A single turn carries every row of the set below to another of its rows. Some are shown first; where does it send the rows asked next?
j_619: [-11  10  -4  -1   9  -1  16   7   8  11  -3 -15  -9   3  -8   5   5]
j_504: [  0  -7 -13 -11   6  20   7   2  -6  -9  15  -7   9  19  -3   2  -3]
j_41: [-14   0  14 -16   8  -3   1   6  15   2  21  -8  -5  -1   7   4 -13]
j_552: [ -5  -4   8 -10  10   4   3 -15  15  -8   7   1 -18  17 -11   9  17]
j_352: [-10   3   7   9  -4   9  26   6  12  -8  -2  -8  -1   3   3   2   5]
j_434: [-5 10  2  5  4 10 15  8 20 -3  7 -7 -7 21 10 18 15]
j_645: [  1  -4   9  14  -4  -2   8 -13  12  -1   7 -12 -19  23   9   0 -13]
j_887: [ -1  -5  18 -12  -2   3  16 -13  -2  -3   7  -7 -10   0 -13  -3   6]
j_570: [  6 -18  -1   8   2  11  -4  -3  23  -5   5 -17   3  22  -2   8  -9]
j_365: [-15  -5   7 -16   8  -4   1   7  26  -5  24   0  -3  17  -1  11  -3]
j_564: [  3  -5   7   7   3 -14  16  -2   2 -18   6 -13 -12  21   0  -9  -3]
j_34: [ 15 -11  -3  -2  13   8  -6   9  13 -10  18 -28  -6  19  -2  -1   1]
j_123: [-14  -4   3 -28   6   3   5   3  18  10   6  -7 -10   3  -1   1 -10]
j_456: [ 13  -8   7   4  11  12  -6   3  11 -14  11 -26   0  12  15   3  -6]
j_257: [  4   3  -6  -2  15  -8   5  -5   5  -5   6 -20 -27  25   0  -4   0]
j_239: [ -4  -6   2  -6  10  12 -14   2   5  10   7   6  -2  15  12   0  -8]
j_783: [-11   7   3  10  10  -5   7  13  19   4  13  -6 -14  10  -8   3  11]
j_368: [ 16 -18   5  -3   1   4  -2  11  11   3  10 -23  -1  16  -5  -7  -6]
j_101: [  6 -10   0   2  13  -4  -8   2  14   0   6 -20   9  21  -3  13  -8]
j_493: [-11   3   5 -22  10  11  12   3   8 -12  19 -18  -5  -4  10   4  -8]
j_147: [  3  -7   1 -11   7   9  -4  11   1  -4  17   5   9  28   8   5   2]
j_482: [  2  -2  16 -16  -2  15  15 -17   5  -7   2  -5 -10  15   4  13  12]
j_282: [  3  -2  24  -6  -1  11   4 -12  11  -5  22  -2 -18  15   3   8  12]
j_739: [ -7  10  13   9  -2   3  17   8   7  11  10 -14  -7  -1   4   4  -1]
j_174: [ -3  13  -1  -4   8   8  23  11   4  -6   3 -19  -6   7   7   8  13]
j_115: [ -3  -2  18  -8   9   1  11 -11   3 -23  10  -2  -9   7  -5   4  15]
j_179: [-18  -6   1 -19   3  13  15  -5  16  -9   4  -9  -2  -2   2   4 -12]
j_802: [ 14 -13   2 -10   6   9  -2   4   9   4  -8 -25   1  14   6   0  -6]
j_80: [ -3   7   5   4  -4   9  11   9  20  19   9  -8 -16  15   3   8   7]
j_515: [ -6  -7   2 -22   2  14  15   8  18 -19  25 -10  -8  11   2   0   2]
j_296: [ -4   0   4   5   0   9  19  15  20  -9   8  -5 -14  13  -1  -4  17]
j_917: [  2   7  -4   0  11  -9  11 -11   0  -3   7 -23 -14  26   2  10  -6]
j_357: [-15  -6  -1 -16   2  13  13  -2  24 -17  16  -5   1  16   4  15  -4]
j_997: [ -5  -9   6 -25  -3   8   6  10  24   5  21  -3 -11  18   0   3  -1]
j_988: [ -4   6  16 -13   8   1  11 -18  -3  -2   8 -11  -4   7  -2  19   5]
j_835: [ -3  -6   2  -7  15   7 -16   8   2   3  12   4  -6  11   6  -9  -3]
j_47: [ -3  -9  -5  -1   2  18   6   1  -4 -14  20  -3  12  15  -1   1  -8]
j_530: [  0  -5  -1   2  10 -12   8  -5  10 -14  -4  -9 -20  26   0  -7   2]
j_178: [  0 -14   0  -9   3   9  -2  10   4  -5  11   9   7  26   0  -4   2]
j_565: [  8   2   1  -5   0  -3  17  -9   2  -2  -2 -19 -11  32  11   9  -4]
j_534: [  6 -17  -7  -1  11  12  -2  -1  17 -12  -9 -20  -1  14  -1  -2  -4]
j_71: [  1   3  11 -16  11   2   3 -12   2   7  17 -11 -20  10 -12   9  12]
j_304: [  4  -7   7   7  -7  -4  17  -8   3  -4   8 -16 -17  18  -3 -11 -11]
j_205: [ 10   1  12   2  -2  -1   9  -6   7  -4   8 -14 -19  29  20   3  -4]
j_568: [ -7  -4  20  -1  -2   2   4 -18  10   5  14   0 -12   7 -12   8   1]
j_928: [ -9  -2 -10  -3  16  17  -6  -5  -3  -3  11  -7   0   4   0  -1 -11]
j_49: [  6 -11  10   5  14  -5  -7   5   9 -12   3 -20   8   7   5   0  -9]
j_796: [ -3  -4  -4  -3   7  23  -4  -3  -4   2  15  -8  -2   3   5  -6 -13]

j_739 goes to j_783
j_456 goes to j_49
j_564 goes to j_917
Where do these go?
j_997 goes to j_515
j_552 goes to j_482
j_47 goes to j_928

A single turn carries every row of the set below to another of its rows. Some are shown first; where does it send the rows asked next?
j_57: [ -1 -14   8   4  -9   1  14  -2 -24   2  -4  -2  -7  14   5 -12   6  -5
   2 -10  16  -1]
j_237: [-25  15  -3  13   0  13  -9   9 -12  -4   5  -2  -3   6  -4  -1   5  -9
  15  -1   1   2]
j_44: [  0   1  -3 -15   0  11   7  -2 -20 -12   3   4  -3   1   2  11  13  -9
  -5  -6  -1   0]
j_976: [  6   1   3  19   3  16   5   2  -8  -5   0 -10   2  -8  -1 -11  16 -12
 -10  -6   6   3]
j_788: [-14   3  16  13 -18   5  12   7  -4  12 -15   3  -3   2  -8   7  17 -25
   3  -9   7  -5]
j_22: [ -5   3  22  22 -10  18  16   0 -11   5  -2  -5   2   4  -3  -1   5 -22
   4  10   0   1]
j_795: [  4  -5  -6  -1  -7   5   5 -27 -10  12  -8   6   5  16  -6   7  16  -4
   7   5   8  -3]
j_5: [-27  -8   3   1   1   4   1   2  10   7  11  -4   0  14  12  10   1  -2
  15 -16  12  -4]
j_819: [ -1  -1   8   7 -13  12   2 -17  -9  18 -10 -22  -3   2  -4  -6  12   1
   5   6  -2   5]
j_131: [  0   6   3  12  -1  18   1 -18  -3   3 -22 -19   4  15  13   1   6  -3
  14  -8   9   5]
j_113: [-13  13   8   6   3  -2   3   9   0   1 -13   3  -9  -6  -5   0  12   7
  -3 -20  -2   4]
j_569: [-10 -12 -13   6  -7  22   1  -5  -7   0   6   6   5  10  15  12  -7 -19
   9  -5  -2  -3]
j_905: [  2   1  -1  -2  -8   9   8 -20  -1   4 -29  15   1   1  10  -1   3  -3
   9  -7   1  -2]
j_904: [-18   4   8  12   8   5   6   3  -1   3 -14  -7 -14  15  -2   5  23   4
  -1 -13  16   6]
j_684: [-10  10   4   1  -5  16   5  -2  -4 -10  26  -5   2   7  -3   5   1 -12
   6  -1  -3   6]
j_839: [  7   0  10   2 -13  14  -1   7  -3  15  -4  -5   4 -17   1   5 -11 -16
   2  -5  -1   2]
j_476: [-18   3  15   8   7  13  -1   9  -3   8 -13  -3   7  -4   9  23   1 -11
  14   0  -6  -6]
j_854: [ -8   3  15  -3  -2   9  11  -2   5  30  -3   5   0  20  14   5  -5  -6
  11 -10   6  -3]
j_655: [ -3 -12  12  -3 -12   1  17  -6  -1   1   8  17  -2  10 -10  -1   1 -13
   1   5  12   2]
j_300: [ -6  -8   5   2  -4  19   5 -12  -2  14   5  -5  -3   3   1   5  -3 -11
   0   1  36   3]
j_94: [-13  -4  13  11   5   3   3   3  16  18  -7  13   2 -10  -1   2   6  -8
   4  -3  20  -6]
j_864: [-12   2  10  -6  10  18   9 -11  15  11  -3   3  13   6   8  21  -5  -5
  -5  -5  -1   2]
j_708: [-21 -13   4  -2  -5  -3   3  -2   6 -10  -1   3   3   7 -17   8   2  -5
  -2  -5  16   7]
j_238: [ -3   5 -10   3 -12   8   1 -24  -1   3   6  -4  10  -3  -2  -2   9  -1
   0 -10 -14  -1]
j_277: [-10   2   8  16  11  20   1  -2  15  19  -2   1   7   5  10  -8  -8  -1
   4   2   0   3]
j_334: [-15  -1  -1  13   7  -2   6   4  -7  -6 -18  11  -1  16   1  10  13   0
   3 -18  -2   0]
j_289: [  3   8  -5 -10  -6  13  -4 -15  17   2  -7  -8  -4   0   7  -5   9   3
   5 -14   5   9]

j_57 goes to j_44
j_839 goes to j_300
j_476 goes to j_94
Where do these go?
j_289 goes to j_131
j_22 goes to j_655
j_819 goes to j_795
j_864 goes to j_277
j_788 goes to j_708
j_113 goes to j_904

A single turn carries every row of the set below to another of its rows. Some are shown first; where does it send the rows asked next?
j_211: [ -4  10   4   3  -5   1  -6 -19  -1  -9   2   5   8  17  13  -2 -13]
j_773: [ -8   6   2   0  -1  -6   3 -20  -5 -13   1  -4   6  11   9 -12 -16]
j_83: [ -7  -7  -7  -7   9 -15   2   1   5   0 -22   4   4   9  -4  13   3]
j_132: [ 18  -4   4  -1   2  -1 -10   4  -3   4  17   1  16  -5   9   2   6]
j_424: [22  1  4 -3  8 -8 -7  3 -2  3 16  4  9 -6  8  0  5]
j_711: [ -1  -9  -9   2   5 -12  -5   1   8  -2 -20   8   0   9  -8  17   1]
j_963: [ -2   4   4   1  -2   3   7 -16  -4 -14   2  -1   1  16   6  -9 -19]
j_843: [16  0  7 -3  8 -8 -7 -3 -6  8 12  5 16 -7  2 -3 10]
j_17: [ -6   6   2   0  -1   4   1   7  -6   9 -14  -9 -10  -8 -10  11  -7]
j_499: [ -9   8 -11  12  -4  -4   9   9  -7 -13   3  -4  -6  -1   5 -14   2]
j_535: [ -5 -12  -1  12   8   5  -3  -7   0   6  10   6  -8 -18   6   0   5]
j_724: [-10 -13  -2   4   2  -2  -8 -12   8  12  10   5  -6 -11  12   1  11]
j_378: [ -2 -11  -9   1   0  -8  -3   5   5   2 -19   3   4  12  -1  20   3]
j_195: [ -8   8   7   1  -4   9   1   4   2   5 -15  -2  -3   1 -15   3 -13]
j_65: [ -6 -12  -9 -12   4 -14  -8   3   6  -8 -10   2   3  14  -3  15   1]
j_232: [  0   9 -16   3  -1  -4  13   7  -3  -6  15  -3  -3   4   6 -15   3]
j_14: [24 -2  8 -5  4 -2 -3 -1  4  6  7 -3 14  4  3 -2 12]
j_707: [ -5  -1   4   4  -7   3   4 -11  -2 -15   1  -7   4  17  12  -7 -17]
j_973: [-10   6  10  -5 -11   4  -5   1   0  12 -14  -9  -3  -1 -11   5  -4]
j_608: [ -4 -13   1  11   8  -9 -12  -6   6  10   8   8 -12 -10   5   5   5]
j_621: [-11   9 -10  -1 -10  -3   9   9  -2  -7   7  -2   3   5   5 -17   9]

j_621 goes to j_973
j_707 goes to j_378
Where do these go?
j_711 goes to j_424
j_83 goes to j_843
j_65 goes to j_14
j_535 goes to j_499
j_232 goes to j_195

